In the rows, 128 means zero.
Each run below is a few steps of one of 7 hidden systems, one row a step.
trace 1, buri, 8 rows:
[[ 69  54 107 115 147 124 157 113  87 140 160 151 143 117 120 137 137 114
  122 109 122 128 109 108 136 135]
 [ 97 130 141 143 159 135  85 126 122 154  96 157 156 127 110 101 189 172
  101 138 120 125 158 145 124 139]
 [170 136  98 160 162 160 130 141 130 161 170 122 133  94 105 100 108 139
  162 155 151 166 144 138 159 103]
 [104  92 148  79 123 146 172 124  87 141 136 155 138 128 139 172 155 139
  181 145 155 117 116 104 152 108]
 [ 53 142 144 167 108 118 127 114 121 142 130 142 148 139  94  98 159 133
   84 116 125 150 167  96 126  92]
 [126 102  60 135 158 140  75 112 110 184 136 118 114  94 117 122 118 126
  121 132 176 145 131 148 166 152]
 [148 174 156  83 140 157 152 140 142 156 101 172 132 131 135 149 170 162
  168 171 158 108 143 119 155  96]
 [ 77 144 123 171 111 103 169 124 102 137 172 110 136 119 124 121  92 111
  132 135 139 170 150  54 149  76]]
trace 2, Zapa, 8 rows:
[[ 47 142 168 164 106 101 109 124  78 145  98 117 162 133 152 136 160 169
  136 160 135 151 167  54 133  92]
 [ 50  65  85 121 111 137  80  86  86 171 133 133 122 121  89 131 160 112
   91  93 179 137 134 143 154 143]
 [163 138  92  76 165 124 121 129  86 174 135 137 117 105 161 169 131 153
  176 174 196 114 130 153 183 167]
 [114 213 140 181  91  88 117 131  95 141 143  81 130 130 139 120 104 151
  140 166 174 175 188  96 156  99]
 [ 63  58 116 130  59 153  81  92  98 141 104  84 108 123 128 168 119 100
  143 100 167 146 112  76 132  91]
 [ 92 156 101  43 134  90 134 105 111 169  96 168 101 138 159 180 156 124
  104 136 185  71 127 129 167 173]
 [156 195  71 173 129  77  75 126 112 151 150  66 102 111 142 112  70 127
  108 147 178 161 165 154 160 170]
 [137 131 139 134  67 182  72 120 144 149  64  75  98 118 149 172 111 128
  190 148 175 147 124  64 136  54]]
trace 3, lefod, 8 rows:
[[ 61 152  97  99 151  88  88 107 118 186  76 158 121 124 149 144 166 144
   72 139 164  95 149 107 155 160]
 [165 207  89 131 153 125 104 136 144 189 113 117 104 100 148 133 101 145
  151 182 186 135 159 109 180 116]
 [116 156 130 150  73 124 152 126 122 130 138  80 106 119 149 161  68 101
  172 144 161 157 132  40 149  57]
 [ 27 113 134 102  97  95 144 105 119 143  81 141 120 141 162 172 139 105
  103 116 130  98 116  31 126 102]
 [ 80 174  83 111 185  96 100 119 152 207  74 171 122 109 150 127 154 146
   78 158 148  97 151  83 162 140]
 [158 181  78 156 151 146  99 135 153 198 112 103 105  83 147 132  85 133
  165 181 178 156 151  68 179  80]
 [ 89 135 141 133  78 141 165 121 134 139 113 106 112 123 150 170  91 102
  178 146 150 145 120   4 143  31]
 [  4 114 116 110 139  91 154 107 120 174  86 170 136 126 154 155 151 117
   88 129 125 102 126  14 141  97]]
trace 4, dem:
[[146 138 146 136 149 167 134 142 192 134  95 158 134 126 112 106 144 135
  124 130  88 118 122 108 108  89]
 [125 110 101 134 162 144 172 132 163 143 145 150 126 107 121 117 103 101
  126 122 101 129 108  85 131  96]
 [111 109 137 139 158 106 140 142 132 118 105 129 146 121 165 132 117 136
  127 137  75 118 107  81 101 130]
 [ 94 106 146 154 144 145 118 127 143 133 113 152 155 127 103  97 162 140
  103 115  92 133 135 115 107 106]
 [121  89 101 124 177 153 145 133 125 166 144 160 142  99 119 123 136 134
  143 140 125 129 118 113 148 116]
 [103 142 146 144 146  97 161 139 102 130 137 131 153 122 156 131 124 147
  142 156 110 135 140  80 131 118]
 [ 75  84 131 160 113 132 103 113 103 129 126 114 144 124 113 115 139 129
  114 109 119 151 131 108 118 115]
 [108  97 124  94 156 145 125 122 107 157 115 161 140 118 129 143 171 150
  142 139 143 112 123 133 147 137]]
trace 5, Zapa, 8 rows:
[[148 211 140 154  64 133 100 120 172 121 121 104  99 155  85 100 119 112
   91 109 160 145 167 159 128 102]
 [148  76  96 101 103 155 157 118 153 118 137 104  85 114 139 170  66  67
  162 102 136 119  69  88 128 101]
 [113 192 152  97 143  58 147 140 147 117  71 148 127 151 190 152 134 143
   93 148 101  76 129  96 110 162]
 [140 135  87 185 115 130  51 115 165 131 123  86 106 121  91  77 101 104
   64  90 126 156 140 169 111 145]
 [185 108 119  75 141 203 138 138 181 153  92 147 101 107 138 169 123 117
  194 145 144 103  84 104 142  84]
 [ 85 213 126 144 150  49 198 137 147 133 148 155 133 141 144 110 103 115
   69 140 103 118 156  69 135 119]
 [117  44  91 185 140 139  30 117 125 128  91  67 127  98 143 112 102 123
  114 105  93 151  99 121  92 153]
 [143 166 141  61 143 188 124 128 181 179  68 200 117 134 109 145 198 153
  139 151 162  82 137 136 154  97]]
trace 6, rufa:
[[171 171 145 102 148 116 145 148 157 121  91 136 120 130 173 149 120 143
  147 158 112  96 115 113 120 134]
 [106 144 132 168 105 119 146 129 156 113 132 109 123 132 123 113  91 100
  107 113 103 146 130  76 112  85]
 [ 94  58 108  93 133 140 144 108 119 133 135 152 123 125 118 147 139 101
  115  96 123 107  94 127 127 139]
 [142 167 135 114 178 123 139 142 156 148 111 177 143 130 124 108 164 156
  106 147 113 103 144 147 131 142]
 [158 123 106 169 145 147 101 141 155 142 111  91 121  98 146 119  85 125
  153 145 113 150 118  87 122 102]
 [115  92 170  98  92 145 179 127 116  93 138 138 133 147 128 158 137 115
  161 114 117 118 103 106 112 100]
 [ 86 137 110 147 161 110 150 122 119 152 164 167 149 125  92  86 151 131
   78 123 122 139 158 139 143 134]
 [154  82 108 127 167 150  65 132 127 148  87 112 129 100 157 137 133 153
  153 145 121 124 106 139 122 156]]
trace 7, Miv:
[[134  99 153  96  42 137  94 110 115  88  86  69  90 149 161 192 107 104
  164 107 154 116  92 119 107 126]
 [ 97 191 106 100  96  96 106 100 170 143  98 149  87 160 102 123 142  95
   38  90 164  93 147 157 136 154]
 [167 170  58 140 188  86  98 139 135 175 118  99 104  86 185 136  69 131
  131 169 149 129 128 108 159 168]
 [185 179 187 100  85 157 130 149 171 104  61 110 110 144 168 174 124 143
  190 159 129 109 118  90 109  81]
 [ 67 138 100 119  68 111 155  95 169 129 126 124  81 146 110 145  88  48
   71  74 143 118 114  66 129  86]
 [113  94  67  91 180 104  53 116 135 173  55 128 106 103 181 161 132 132
   97 131 133  82  95 128 131 200]
 [165 241 156 158 140 138 102 154 204 153  58 138 126 129 139 103 139 164
  122 176 119 124 168  91 123  81]
 [122 101  81 127 102 162 158 116 154 158 141  99  86  97 135 165  53  68
  175 126 161 146  95  33 157  47]]
trace 8, rufa:
[[155 184 117 135 115  89 102 125  72 137 161  94 122 128 136 130 119 155
  139 155 195 148 172 189 167 176]
 [138 157 149 146  66  90  69 122  87  97 107  53 112 146 164 152 106 137
  139 132 160 144 144 147 119 161]
 [118 159 140 111  45 116 114 102 119 105 138 102  95 165  99 141 124  95
  100  91 181 128 144 167 134 136]
 [124 162  83  98 127  79 123 111 110 148 145 124  96 131 141 144 110 108
   92 121 180 110 135 162 162 185]
 [141 177 134 118 113  83  87 130 141 115  68  96 109 142 178 150 115 136
  105 139 128 103 128 128 112 169]
 [128 162 121 128  69 130 121 113 175 118 110 105  84 146 116 136  95  80
   99  95 143 123 122 113 120  99]
 [103 125  91  78 134  96 169 113 127 138 144 150 100 131 140 159 107  88
  103 111 151  96 107 116 150 152]
 [107 166 127 123 157  84 115 134 153 136  79 145 131 137 160 125 141 143
   79 138 100  96 132 110 113 157]]
trace 9, losa, 8 rows:
[[125  96 102 131 142 188 118 116 138 172 148 151 130 107  77 107 149 126
  138 124 158 147 135 139 155  94]
 [108 112 120 113 170 129 164 136  89 162 154 160 152 108 134 137 146 152
  162 164 146 134 136 104 163 119]
 [ 75 115 140 168 110 119  95 118  75 142 127 108 152 122 123 119 147 153
  131 139 148 163 160 103 137 111]
 [105  98 108 103 109 165  91 102 114 160 123 137 113 125  95 137 158 123
  124 111 181 129 133 157 155 127]
 [115 170 105 107 161 109 154 127 116 174 147 165 129 118 128 129 141 140
  124 157 165 121 154 122 173 132]
 [108 135 118 158 114 110  93 125  88 149 121  83 129 111 157 144 106 144
  154 155 161 156 145  89 147 117]
 [ 96 119 146  89  76 147  98 105 113 139  92 130 114 148 122 163 166 130
  133 119 177 113 131 132 138 119]
 [ 93 173  89 112 137 100 149 114 145 171 138 156 107 129 115 125 123 106
   82 124 163 115 149 112 164 127]]
trace 10, Miv:
[[143 116 116 123  87 115  83 114  76 118 135  70 106 128 145 158 105 125
  151 126 180 144 128 162 142 163]
 [148 199 153  97  87 110 125 122 129 117 119 129 109 160 122 141 147 135
  115 131 173 110 156 175 142 149]
 [137 171  97 142 115  77 141 126 112 125 160  88 104 124 151 135  66 103
  119 133 154 143 137 120 148 148]
 [173 131 148  92  97 127 104 130 128  98  91 100 106 144 166 170 119 131
  155 130 140 104 103 152 113 157]
 [128 198 129 126  99 100 148 121 171 116 132 130 102 154 113 117 108  96
   76 106 133 116 144 131 124 123]
 [159 108  75 115 157 107 118 129 129 136 128 101 102 105 168 150  75 107
  135 131 132 119  95 123 136 167]
 [162 178 173 102 118 130 131 144 173 105  74 141 122 152 146 139 146 143
  130 139 107  94 125 131 101 123]
 [116 138  88 156 122 116 150 120 163 134 152 112 103 120 116 112  69  76
   96 102 120 142 119  88 129 100]]
trace 11, buri:
[[111 108 106  96 124 101 165 118 125 119 135 127 107 131 154 163  98  91
  122 112 129 106  95 100 129 141]
 [105 149 148 137 125 104  94 128 144 120  74 125 135 143 149 125 146 144
   91 126 101 109 134 115 101 143]
 [173 131  93 159 145 145 103 137 165 135 132  98 112 107 126 107  82 113
  131 125 121 146 117 133 124 124]
 [146 108 138  76 141 136 166 136 132 118 116 148 123 130 158 167 129 125
  160 136 118  93  94 118 127 133]
 [ 95 141 158 166 119 102 141 136 136 105 122 127 149 140 130 105 128 133
   99 120  82 137 141  95  98 111]
 [139  71  85 144 145 143  79 120 121 139 126  99 119 104 127 121 106 118
  124 111 128 140 105 150 124 156]
 [164 145 153  88 151 155 150 144 164 128 106 173 135 137 124 132 163 148
  142 140 113  94 120 150 123 126]
 [118 138 133 170 139  91 175 141 106 109 179 113 150 122 136 106  93 126
  130 135 101 158 137  98 127 118]]
trace 12, dem (8 x 26):
[[124 125 143 136 137 201 102 130 203 156  65 165 133 122  94 107 169 137
  120 126 105 120 129  95 113  61]
 [109 124  77 109 182 138 190 128 168 178 140 175 116  96 131 135 102  97
  125 138 123 110 106  52 159  84]
 [ 81 135 130 167 157  74 120 138 132 130  81 110 144 113 193 133 102 138
  110 150  73 124 122  32 103 124]
 [ 63  85 145 159 126 176  72 114 152 153  68 147 151 124  97 104 183 143
  102 113 101 134 134  87 103  77]
 [ 93 106  80  91 194 157 156 122 139 208 124 199 131  93 120 138 157 131
  133 153 151 109 123  82 175  98]
 [ 74 172 116 172 163  61 143 137 106 159 118 116 146 107 184 128 102 146
  121 173 117 143 155  26 144 110]
 [ 42  69 141 174  92 155  52 105 111 150  69  99 143 119 125 130 155 140
  121 118 124 154 135  57 109  78]
 [ 57 101 107  65 156 157 129 105 124 208  89 205 130 116 118 158 197 140
  119 140 172  90 129  91 172 108]]
trace 13, lefod:
[[124 174 133 113  64  91 125 115 133 106 109  89  89 152 154 163  94  97
  116 114 158 117 126 110 126 133]
 [106 167 108  97 108  80 138 112 151 127 108 131  94 147 148 153 107  93
   80 108 140  94 121 113 131 150]
 [147 170  88 121 143  97 107 127 165 143  99 115  95 121 157 134  91 109
   95 130 132 105 119 118 132 154]
 [157 165 112 136 107 134 116 128 180 130 103 106  94 127 136 130  86 101
  120 124 131 125 119 103 125 103]
 [118 125 111 113 113 130 155 120 169 127 121 132 102 130 131 143  98  84
  114 105 119 113 103  87 122 102]
 [117 125 110 121 160 116 134 130 164 140  98 147 124 119 148 129 118 116
   99 123  94 100 107  91 115 131]
 [138 138 106 148 154 146 102 131 175 156 101 132 122 110 123 106 119 127
  111 133 114 130 128 109 125 107]
 [142 111 115 127 133 169 141 130 160 144 128 132 116 112 116 132 112 112
  152 128 132 132 110 100 134  85]]
trace 14, losa:
[[125 150  99  72 166 113 144 123 130 171 116 172 116 123 143 152 148 133
  120 147 162  90 129 134 165 154]
 [113 185 126 170 121  94 109 133 118 152 114  96 130 119 156 127 105 144
  132 165 147 154 163  76 144 106]
 [110  92 128  99  70 159  85 103 118 135  88 101  99 133 136 175 131 110
  153 113 172 121 108 112 134 111]
 [ 81 175 121  83 136 102 163 115 151 159 111 186 118 145 122 136 158 117
   78 124 148  89 143 107 150 126]
 [118 144  72 167 155 104  86 127 140 171 107  91 111  93 160 124  76 120
  116 149 139 145 132  71 146 123]
 [130 123 159  88  98 170  87 125 137 142  48 126 116 135 156 179 165 152
  175 147 155 103 117 102 126 100]
 [ 67 176 122 120  97 120 178 107 159 156 135 163 108 142  98 128 128  92
   85 111 151 122 149  67 151  70]
 [ 91  77  55 123 176 108  87 115 123 177  92 114 109  87 176 156  98 113
  115 133 132 113  94  70 143 152]]

Which system made each of these runs?
trace 15, 2 rows:
[[118  84 117 152 136 138 159 125  89 126 196 125 146 114 101 109 118 121
  145 119 129 162 131 135 141 118]
 [115  97 170 110 137 127 138 138  82 114 120 135 158 132 155 153 162 167
  170 151 115 121 123 122 119 136]]

Zapa
trace 16, 2 rows:
[[126  84 107 160 151 171  72 125 135 155 117 123 139 105 100  96 144 143
  125 125 127 152 130 145 126 119]
 [137 137 145  92 147 148 178 141 122 149 135 162 138 120 139 152 145 150
  180 162 146 119 128 102 154  97]]

dem
trace 17:
[[135 188 144 144 151 116 170 145 175 132 126 153 138 130 122 102 125 133
  110 143  97 123 145  95 123  95]
 [132  68 108 151 125 148 111 127 128 121 126  87 119 103 146 139  85 106
  158 120 108 146  92  89 112 109]]

losa
trace 18:
[[140 106 153 155 143 156 145 153 146 125 103 111 144 101 170 143 101 142
  194 164  83 144 105  34 110  60]
 [ 36  81 149 121 111 123 172 110 137 117 118 168 145 147 112 129 155 102
   87  90  84 112 114  63 101  90]]

dem
trace 19, 2 rows:
[[ 94 169  84  78 136 137 160 105 192 184 116 194  92 133  93 130 140  83
   70 106 163  90 131 109 163 101]
 [121 145  71 141 199  91 120 140 133 186  99 118 122  78 197 145  79 134
  141 179 128 124 119  37 156 127]]

losa
trace 20 (2 x 26):
[[140  89 155  98  70 161 158 120 100  97 158 112 118 143 115 163 123 109
  181 110 157 136 106 141 131 105]
 [ 76 130 129 110 141  69 173 120  98 116 162 161 143 149 125 121 147 121
   73 107 112 107 138 145 124 172]]

losa
trace 21, 2 rows:
[[105 164 102 152 167 107 104 128 166 160 100 150 132 119 123  94 135 132
   67 129 110 120 148 113 127 136]
 [174 121 108 135 138 176  94 135 160 155  99 106 112  98 140 139 107 132
  174 150 144 138 114 106 138  96]]

losa
trace 22, 2 rows:
[[166  78 128 123 162 163 125 147 134 129 112 124 138 101 155 142 118 141
  183 147 102 125  94 110 118 118]
 [ 93 129 185 139 108 138 161 133 128 109 127 152 159 150 109 114 165 145
  130 126 100 135 143 103 107  85]]

losa
trace 23 (2 x 26):
[[138 188 139 103  88  88 142 120 149 100 128 128  99 165 122 132 121 102
   79 103 141 102 137 166 120 160]
 [167 175 125 135 102  77 108 131 122  95 129  78 104 143 158 134  84 119
  114 126 138 128 132 162 118 177]]

buri
trace 24, 2 rows:
[[143 119 169 132  54 177  88 118 158  94  92 100 110 154  97 131 140 116
  133  96 132 134 121 150  95  97]
 [153 124  91  57 145 145 169 119 165 143 144 174  95 132 108 145 128  90
  112 104 151  84 100 165 149 147]]

dem
trace 25 (2 x 26):
[[130 122 138 144  83 118 136 117 121  86 165 102 119 149  98 111 108  99
  102  87 121 145 128 165 111 137]
 [152 125 125  94 120 109 115 120 117 103 132 127 114 147 127 138 134 123
  106 106 136 106 119 203 120 195]]

buri
trace 26, 2 rows:
[[129 101 120 146 140 116 139 127 141 102 150 129 134 131 113  98 113 106
   90  94  83 126 112 153 100 151]
 [163 107 130 119 159 121 112 141 118 109 124 126 140 126 145 122 136 147
  130 130 101 114 112 178 109 183]]

buri
trace 27 (2 x 26):
[[155 110 106 126 131  73 131 126 125  72 155  99 112 143 144 120  82  93
   79  84  90 111  96 191  93 215]
 [207 149 182 116 119 117  97 149 143  59  93 103 131 155 156 128 137 156
  132 126  86 103 112 210  74 190]]

buri
trace 28, 2 rows:
[[131 131 143 127 127 111 139 140  98 125 122 107 132 121 172 156 112 145
  171 160 133 131 125  92 134 125]
 [ 78 145 145 145  91 110 102 111 118 127 110 121 131 148 116 122 151 132
   91 115 141 134 154 123 122 123]]

Zapa
trace 29 (2 x 26):
[[120 120 129 114 138 157  69 120 154 155  66 147 126 127 123 129 174 150
  115 131 135 108 129 137 122 129]
 [162 169 122 118 120 162 141 134 162 158 123 131 109 116 124 139 115 122
  164 152 165 132 135 102 159  79]]

rufa
trace 30 (2 x 26):
[[136 125 107 127 146 157  81 122 126 170 113 134 126 111 113 120 153 149
  133 141 164 134 143 154 152 133]
 [130 154 131 114 123 139 154 129 114 154 145 139 126 123 123 138 133 140
  162 156 171 138 149 111 165  96]]

losa
trace 31, 2 rows:
[[139 158 132 123 182  78 143 152  94 139 121 131 150 113 188 143 126 171
  153 183 118 119 138 110 140 163]
 [104 163 137 193  83 126  71 119 118 138 117  79 130 127 115 104 120 140
  119 134 154 177 172 110 131  95]]

lefod
